Some points, each followed by its number:
[ 0.087 -0.747  1.222 -0.341  0.289 -0.390  0.666  1.348 -0.372 -0.749
 -0.260 -0.489  0.421  0.273  1.317  1.279 -0.712 -0.371] 0
[ 0.208  0.588 -1.303  0.181  0.094  1.083  0.080 -0.439 -1.005  0.906
 -0.205 -0.406  0.298 -0.599 -0.164 -0.807 -0.815  0.069] 1
[ 0.004 -1.221  1.487 -0.469  0.201 -0.803  1.066  1.629 -0.063 -1.250
 -0.394  0.128  0.530  0.190  1.701  1.588 -0.603 -0.389] 2
[-0.026  0.064  1.284  0.219 -0.003 -0.332 -0.098  0.643  0.320 -0.230
  0.462 -0.620  0.260  0.129  0.159  0.532 -0.026 -0.120] 3
[-0.474  0.913  1.263  0.258  0.261  0.400  0.025 -0.590  1.215  0.324
  0.448 -0.881 -0.109 -0.121  0.052  0.437  0.287  0.080] 4
[ 0.190  0.381 -0.363  0.593 -0.804  0.382 -0.004  1.084 -0.287  0.154
 -0.172 -0.650  0.313 -0.310  0.034  0.007 -0.563 -0.231] 5
[-0.525 -1.383  2.278 -0.422  0.891 -3.150 -0.080  0.681  0.384 -1.694
  1.849 -0.438  0.573  1.966 -0.028  0.509  1.127  0.256] 6
[ 0.879  0.863 -2.104  0.666 -0.834  1.912 -0.526 -0.644 -0.587  1.339
 -0.860  0.072 -0.205 -0.206  0.089 -1.424 -0.510 -0.081] 7
[ 0.566 -1.217 -0.658 -0.224 -0.080  0.344  0.438  1.714 -1.328 -0.718
 -0.757  0.742  0.609 -0.611  0.457  0.699 -0.823 -1.269] 8
[ 0.997 -0.339 -1.275  0.426 -0.104  1.469  0.370 -0.386 -0.153  0.543
 -0.883  0.867  0.770 -0.996  0.595 -0.576 -0.600  0.582] 9
[ 0.770  0.319 -1.553  0.208 -0.030  1.743  0.147 -1.078  0.176  0.947
 -1.209  1.146 -0.134 -1.092 -0.033 -0.613 -0.373  0.536] 10
[ 0.939  0.448 -2.185  0.591 -0.766  1.914  0.004 -0.586 -0.066  1.184
 -1.215  0.819 -0.104 -0.644  0.046 -1.254 -0.463  0.101] 11
[ 1.230  0.833 -2.454  0.584 -1.185  2.215 -0.676 -0.893 -0.490  1.668
 -1.319  0.656 -0.612 -0.489  0.055 -1.886 -0.581  0.469] 12
[ 0.217 -0.275 -0.325 -0.191  0.528  0.585 -0.141  0.451 -1.429 -0.207
 -0.188 -0.044  0.471 -0.507  0.138  0.677 -0.608 -1.007] 13
[ 0.635 -1.268 -0.251  0.022 -0.190 -0.001 -0.291  1.122 -2.397 -0.627
 -0.514  1.253  1.271 -1.234  0.546  1.288 -0.803 -0.833] 14
[-1.080  0.124 -0.146  0.150  0.212 -0.888  0.806  0.387  1.808 -1.081
  0.667 -1.154  0.181  0.230 -0.646  0.339  0.839  0.635] 15
[-0.601  0.921  0.477  0.107  0.152  0.011  0.238 -0.183  0.047  0.341
  0.168 -0.764 -0.002 -0.431 -0.186  0.531 -0.340  0.145] 16
[-0.949  1.296  1.516  0.023  0.202 -0.198 -0.021 -1.088  1.635  0.399
  0.546 -1.368 -0.737  0.522  0.057  0.406  0.594  0.746] 17
[ 0.081  0.137 -0.323  0.397 -0.467  0.340 -0.383  1.446 -0.869 -0.449
  0.006 -0.582  0.312 -0.071 -0.058  0.608 -0.321 -1.535] 18
[ 0.248  0.416 -0.950  0.243  0.168  0.874  0.583 -0.336  1.087  0.271
 -0.619 -0.310 -0.073 -0.295 -0.034 -0.331 -0.171  0.984] 19
[-1.764 -1.875  3.054 -1.054  1.173 -5.314 -0.044  0.699  1.722 -2.940
  3.104 -0.155 -0.233  3.182 -1.210  0.345  2.810 -0.244] 20
[ 0.834 -0.999 -0.378 -0.033  0.131  0.731  0.331  1.406 -0.684 -0.626
 -0.504  0.000  0.678 -0.122  0.922  0.273 -0.721 -0.783] 21
[-2.220 -1.191  1.628 -0.909  1.293 -4.409  0.181 -0.179  1.898 -2.334
  2.832 -0.727 -0.188  2.111 -2.127  0.193  2.758  0.591] 22
[-0.229  0.575 -0.539  0.196  0.432  0.320  0.198 -1.060  0.498  0.673
 -0.132 -0.903  0.150 -0.360 -0.597  0.087  0.003  1.602] 23
[-1.347 -0.408  4.230 -0.658  0.702 -1.908  0.332  0.164  1.076 -1.011
  1.399 -0.392 -0.034  0.832  0.966  1.928  0.839 -0.946] 24
New points follow, each followed by the numbers of its five nearest points above, nearest first.
[ 0.757  0.514 -1.232  0.349 -0.059  1.558 -0.487 -0.490 -0.759  0.768
 -0.290 -0.431  0.189 -0.237  0.325 -0.990 -0.580  0.079] 1 7 11 9 10
[ 0.406  0.243 -1.725 -0.078  0.445  1.360  0.028 -0.978 -1.358  0.823
 -0.551  0.580  0.333 -1.083 -0.162 -0.681 -0.769  0.027] 1 10 9 11 7
[ 0.148  1.468 -0.831  0.268 -0.101  1.375 -0.862 -0.596 -0.366  1.010
  0.096 -1.206 -0.629 -0.096 -0.571 -0.959 -0.325 -0.107] 1 7 23 16 19
[-0.789  0.251 -0.289 -0.006  0.702 -1.139  0.088 -0.096  1.063 -0.737
  1.150 -2.363  0.033  1.387 -0.744 -0.341  0.796  1.328] 15 17 23 4 3
[-0.576 -1.602  4.216 -1.277  0.418 -2.655  0.112  1.924 -0.258 -1.786
  0.872 -0.236 -0.447  2.026  1.778  2.012  0.256 -1.562] 24 6 2 0 3
[-1.771 -3.675  6.111 -2.016  0.827 -7.119  0.365  2.461  0.784 -4.251
  2.733  1.884 -0.330  3.619  0.782  2.425  2.507 -2.063] 20 6 22 24 2
[ 0.860  1.339 -0.712  0.404 -0.316  2.236 -1.236 -0.886  0.524  1.320
 -0.346 -0.950 -1.059  0.195 -0.258 -1.321  0.008  0.052] 7 12 1 11 19
[-0.483 -1.466  2.933 -1.048  0.665 -2.709 -0.520  1.228  0.014 -1.611
  1.531 -0.173 -0.505  2.060  0.028  0.704  1.026 -1.126] 6 24 3 20 2
[ 0.391  0.799 -1.182  0.606 -0.569  1.179 -0.255 -0.642 -0.564  1.163
 -0.493  0.075  0.221 -0.876 -0.211 -0.642 -0.552  0.451] 1 7 10 11 9
[ 1.136 -1.583 -2.657  0.338  0.322  1.394  1.091  0.110 -1.494 -0.325
 -1.002  2.019  2.062 -1.359  1.068 -0.470 -0.890 -0.582] 9 8 14 21 10
[ 0.154 -0.178 -0.146 -0.303  0.499  0.544  0.268  0.623 -0.718 -0.091
 -0.332 -0.295  0.107 -0.333  0.103  0.478 -0.675 -0.654] 13 21 5 18 16
[-0.779 -0.573  3.443 -0.554  0.017 -2.347 -0.218  1.202 -0.337 -0.958
  0.990 -0.216 -0.169  1.058  0.635  1.752  0.271 -1.005] 24 6 2 0 3
[-1.301 -0.214  3.319 -0.703 -0.267 -1.991  0.441  1.177  0.154 -0.988
  0.406 -0.358 -0.460  0.512  1.149  2.289  0.035 -0.773] 24 2 0 3 6
